Each scene shows the same named points in several views, each turned, perhaps mirrored, and shifted as a whole.
A view may leave some points out. In some views, one point has been moved. Which views, in the order they come, and which point in each? Write none if no view has one.
Scene 1:
A:
  k_294 [ 0.11 -0.85 -0.48 -0.02 -0.26  0.08 -1.35  1.00]
  k_528 [-0.21 -1.17 -0.23  0.74  0.23  0.14 -0.87  0.78]
  k_683 [ 0.31 -2.03 -1.88  0.49  0.91  0.69  0.09  0.53]
  k_273 [-0.13 -1.26 -1.93 -0.50 -0.05 -0.02 -0.50 -0.06]
  k_345 [-0.43 -1.51 -0.84  1.12  0.79  0.05 -0.09  0.00]
  k_756 [ 0.08 -0.78  0.02  1.38  0.87 -0.05 -0.75  0.60]
  k_935 [-0.11 -1.20 -1.06  1.05  1.00 -0.08 -0.10 -0.12]
  k_690 [-0.06 -1.96 -1.52  0.69  0.77  0.52  0.05  0.39]
  k_688 [ 0.84 -0.06 -0.41  1.41  1.44 -0.47 -0.68  0.16]
B:
  k_756 [-0.51 -0.22 -0.39 -1.17 -0.07  2.25  2.39 -2.72]
  k_683 [-0.47  1.10 -2.10 -0.05 -0.59  1.59  2.57 -1.91]
  k_707 [-0.81 -0.24 -0.49 -1.20 -0.03  1.85  2.61 -2.85]
  k_935 [-1.11  0.51 -1.52 -0.70 -0.09  2.18  2.21 -2.71]
  k_430 [-0.26  0.29 -0.81 -0.49 -0.43  2.00  2.55 -2.32]
  k_345 [-1.22  0.38 -1.47 -0.83 -0.14  1.77  2.46 -2.79]
  k_528 [-0.64  0.03 -0.27 -0.48 -0.45  1.60  2.78 -2.82]
  k_273 [-1.22  1.26 -1.25  1.02 -0.87  1.90  2.35 -2.97]
  k_688 [-0.34  0.02 -0.56 -1.09  0.11  3.39  1.74 -2.64]
C:
  k_345 [-2.31  0.94 -3.87 -1.68 -0.89  1.47  2.38 -1.33]
  k_935 [-2.02  0.83 -3.86 -1.83 -0.59  1.24  2.24 -1.13]
  k_690 [-2.18  0.90 -4.05 -2.12 -0.81  1.60  3.26 -0.69]
  k_273 [-2.34  1.05 -4.11 -3.80 -0.35  1.44  2.65 -1.10]
  k_756 [-2.97  1.12 -4.11 -1.10 -0.14  1.44  1.55 -0.93]
  k_707 [-3.12  1.17 -4.04 -1.08 -0.44  1.64  1.73 -1.23]
  k_688 [-2.19  0.76 -4.01 -1.23  0.42  0.80  0.99 -0.52]
  k_294 [-3.76  1.46 -4.50 -2.77  0.22  1.85  1.91 -0.80]
  k_430 [-2.82  1.10 -4.24 -1.76 -0.09  1.54  2.31 -0.45]
  k_683 [-1.99  0.84 -4.15 -2.37 -0.63  1.52  3.52 -0.27]
D:
  k_935 [ 0.02  3.42 -1.66 -0.66 -4.85  0.68 -1.18  2.47]
  k_690 [-0.52  3.38 -2.17 -1.15 -4.27  1.04 -0.57  2.49]
  k_345 [-0.36  3.47 -1.55 -0.80 -4.55  0.59 -1.31  2.29]
  k_688 [ 0.98  2.74 -1.06 -0.69 -6.05  0.29 -1.03  1.99]
  k_273 [ 0.42  3.89 -1.95 -2.10 -4.39  1.37 -1.12  3.49]
  k_430 [-0.07  2.84 -1.45 -1.64 -5.03  0.68 -0.67  2.05]
  k_756 [-0.01  2.79 -0.83 -1.24 -5.36  0.21 -1.23  1.70]
  k_707 [-0.36  2.97 -0.79 -1.26 -5.00  0.18 -1.42  1.72]
  k_528 [-0.27  3.01 -0.93 -2.03 -4.82  0.48 -1.25  2.03]
  k_683 [-0.37  3.27 -2.53 -1.26 -4.34  1.23 -0.17  2.60]
E:
  k_690 [ 1.22 -0.79 -0.10 -0.50  1.31 -0.87  0.61  0.56]
  k_430 [ 0.08 -1.22 -0.09 -0.98  0.93 -0.86  0.64  1.03]
  k_688 [-0.89 -1.88 -0.92 -0.33  0.73 -0.90 -0.20  1.47]
  k_294 [ 0.10 -0.83  0.78 -1.55  1.27 -0.40  1.56  0.57]
  k_345 [ 0.77 -1.08 -0.55 -0.87  1.13 -0.41 -0.05  0.46]
  k_273 [ 0.29 -1.05  0.38  0.04  2.13  0.08  1.15 -0.05]
  k_707 [-0.01 -1.30 -0.57 -1.67  0.62 -0.40 -0.10  0.84]
  k_683 [ 1.28 -0.74  0.08 -0.11  1.43 -1.17  0.92  0.74]
  k_528 [-0.13 -1.18 -0.01 -1.60  0.92 -0.31  0.56  0.71]
F:
  k_756 [ 1.24  0.41 -0.45 -1.15  0.76  0.50 -1.27 -1.38]
  k_683 [ 1.12  0.77 -0.45 -3.07  2.29 -0.72 -2.03 -1.50]
  k_690 [ 1.33  0.79 -0.51 -2.62  1.89 -0.75 -1.31 -1.42]
  k_430 [ 1.24  0.56 -0.77 -1.84  1.49  0.29 -1.43 -1.19]
  k_707 [ 1.32  0.54 -0.53 -1.22  0.57  0.13 -1.42 -1.70]
  k_294 [ 1.05  0.51 -1.13 -1.83  1.41  0.89 -2.83 -1.48]
  k_273 [ 0.75  0.49 -0.02 -2.98  2.32 -0.15 -2.78 -1.60]
  k_345 [ 1.22  0.60 -0.02 -2.00  1.17 -0.61 -1.35 -1.76]
  k_935 [ 1.07  0.45  0.27 -2.04  1.41 -0.35 -1.22 -1.45]
Moved in: E, F
  out of place in E: k_294
  out of place in F: k_683
Scene 2:
A:
  k_262 [ 0.95 -0.74  0.42  0.33  0.08  1.17  0.45  0.03]
  k_530 [ 2.00 -1.21  0.12 -0.36 -0.11  0.81 -0.19  0.03]
  k_17 [ 1.27 -1.65  0.55 -0.89  0.17  1.02  0.22  0.84]
  k_741 [ 2.64 -2.11  0.01 -1.11  0.03  1.25 -0.13  0.13]
  k_918 [ 1.22 -1.14  0.29 -0.66 -0.14  0.72 -0.13  0.79]
  k_286 [ 0.90 -1.49  0.88 -0.27  0.49  1.39  0.85  0.38]
  k_670 [ 0.72 -1.87  1.09 -0.70  0.68  1.41  0.94  0.82]
  k_924 [ 3.06 -2.06 -0.47 -1.13 -0.31  1.44 -0.43 -0.04]
  k_537 [ 1.55 -1.73  0.12 -0.94 -0.04  1.43  0.11  0.71]
B:
  k_17 [-1.48 -0.23  0.89 -1.29  0.98  1.60 -0.05 -2.56]
  k_924 [-1.68  0.51  1.74 -2.02  1.50  0.63 -1.80 -2.94]
  k_530 [-2.01 -0.50  1.14 -1.25  1.00  0.91 -1.16 -2.18]
  k_182 [-0.89  0.00  1.21 -0.88  1.28  0.87 -0.31 -2.78]
  k_286 [-1.76 -0.44  0.44 -0.72  0.93  0.89  0.49 -2.57]
  k_670 [-1.54 -0.19  0.42 -0.96  0.96  1.34  0.93 -2.88]
  k_918 [-1.43 -0.61  1.08 -1.09  0.92  1.69 -0.54 -2.09]
  k_741 [-1.86  0.36  1.37 -1.98  1.33  0.90 -1.15 -2.94]
  k_537 [-1.22 -0.01  1.22 -1.28  1.21  1.26 -0.49 -2.70]
  k_262 [-1.77 -0.94  0.63 -0.29  0.82  0.57 -0.29 -1.95]
C:
  k_182 [-0.59  1.49 -4.29  2.98 -0.02 -1.15  2.35 -0.97]
  k_530 [ 0.01  0.74 -4.40  3.52 -0.51 -0.26  1.99 -0.32]
  k_741 [-0.42  1.28 -5.32  3.13 -0.31 -0.10  2.66 -0.18]
  k_670 [ 0.04  1.27 -4.03  2.21 -0.68 -0.82  2.48 -2.08]
  k_17 [-0.33  1.29 -4.37  2.68 -0.93 -0.60  2.09 -1.21]
  k_924 [-0.66  1.32 -5.53  3.51  0.01 -0.15  2.69  0.38]
  k_262 [ 0.47  0.54 -3.40  3.40 -0.26 -0.85  1.87 -1.15]
  k_286 [ 0.34  0.93 -3.83  2.62 -0.43 -0.78  2.38 -1.77]
  k_537 [-0.56  1.43 -4.57  2.92 -0.49 -0.75  2.23 -0.83]
D:
  k_182 [ 2.79 -1.25 -2.14  0.59 -0.90  0.93  0.21  0.57]
  k_537 [ 2.73 -0.90 -1.80  0.88 -1.04  0.79 -0.08  0.45]
  k_670 [ 2.11 -1.24 -2.24  1.14 -0.03  0.66  0.18 -0.56]
  k_924 [ 3.04  0.50 -2.10  1.14 -1.00  1.33 -0.27  1.21]
  k_918 [ 2.55 -1.32 -1.40  0.87 -1.38  0.24 -0.39 -0.01]
  k_530 [ 2.65 -0.73 -2.02  0.48 -1.66 -0.03 -0.76  0.34]
  k_286 [ 2.15 -1.35 -2.54  0.74 -0.41  0.29 -0.04 -0.46]
  k_262 [ 2.30 -1.81 -2.53  0.11 -1.16 -0.22 -0.37 -0.24]
  k_17 [ 2.46 -1.01 -1.67  1.10 -0.83  0.55 -0.15 -0.07]
E:
  k_182 [-2.85  0.24  0.82 -2.44  2.04  1.36 -1.72 -0.96]
  k_262 [-3.65  0.69  0.50 -2.12  3.31  0.57 -1.55 -0.55]
  k_670 [-2.08 -0.04 -0.09 -2.64  3.11  0.89 -1.90 -0.87]
  k_530 [-3.86  0.35  0.76 -2.37  2.65  1.65 -1.92  0.14]
  k_537 [-2.94  0.14  0.64 -2.59  2.07  1.56 -2.08 -0.51]
  k_918 [-3.44  0.38  0.39 -2.66  2.42  0.97 -2.51 -0.19]
  k_17 [-2.79  0.08  0.24 -2.73  2.53  1.23 -2.30 -0.39]
F:
  k_670 [-0.33  0.53  0.14  0.33 -1.55 -0.77 -0.77 -0.28]
  k_182 [ 0.55  0.48 -0.47 -0.25 -2.76 -0.95  0.24 -1.22]
  k_918 [ 0.13  0.97 -0.29  0.00 -1.76 -0.86  0.79 -0.68]
  k_741 [-0.02  1.47  0.13  0.34 -2.90 -1.95  0.10 -1.15]
  k_530 [ 0.49  1.39 -0.29  0.43 -1.80 -1.64  0.43 -0.87]
  k_537 [ 0.13  0.84 -0.22 -0.09 -2.60 -1.07  0.40 -1.03]
  k_262 [ 1.09  0.56 -0.79  0.22 -1.19 -0.92 -0.01 -0.75]
  k_924 [ 0.26  1.77  0.01  0.42 -3.23 -2.40  0.41 -1.46]
  k_286 [ 0.42  0.15 -0.37  0.04 -1.77 -0.58 -0.55 -0.64]
G:
  k_286 [-0.41  0.38  0.39 -0.04  1.02 -0.34 -1.19  0.55]
  k_262 [-0.53  0.53  1.32  0.21  0.80  0.37 -1.13  0.56]
  k_670 [-0.33  0.38 -0.24 -0.35  1.07 -0.69 -0.98  0.48]
  k_530 [-0.33  0.34  2.03  0.27  0.63 -0.74 -0.38  0.37]
  k_182 [-0.05 -0.11  1.03 -0.48  1.49 -0.38 -0.27 -0.09]
  k_924 [ 0.14 -0.48  2.50  0.04  1.31 -1.79  0.15 -0.27]
  k_17 [-0.26  0.42  0.67 -0.29  0.79 -0.87 -0.23  0.35]
  k_537 [-0.09  0.08  1.09 -0.35  1.12 -0.86 -0.06  0.06]
  k_741 [ 0.01 -0.23  1.85  0.04  1.16 -1.79 -0.16 -0.03]
Moved in: D, F
  out of place in D: k_924
  out of place in F: k_670
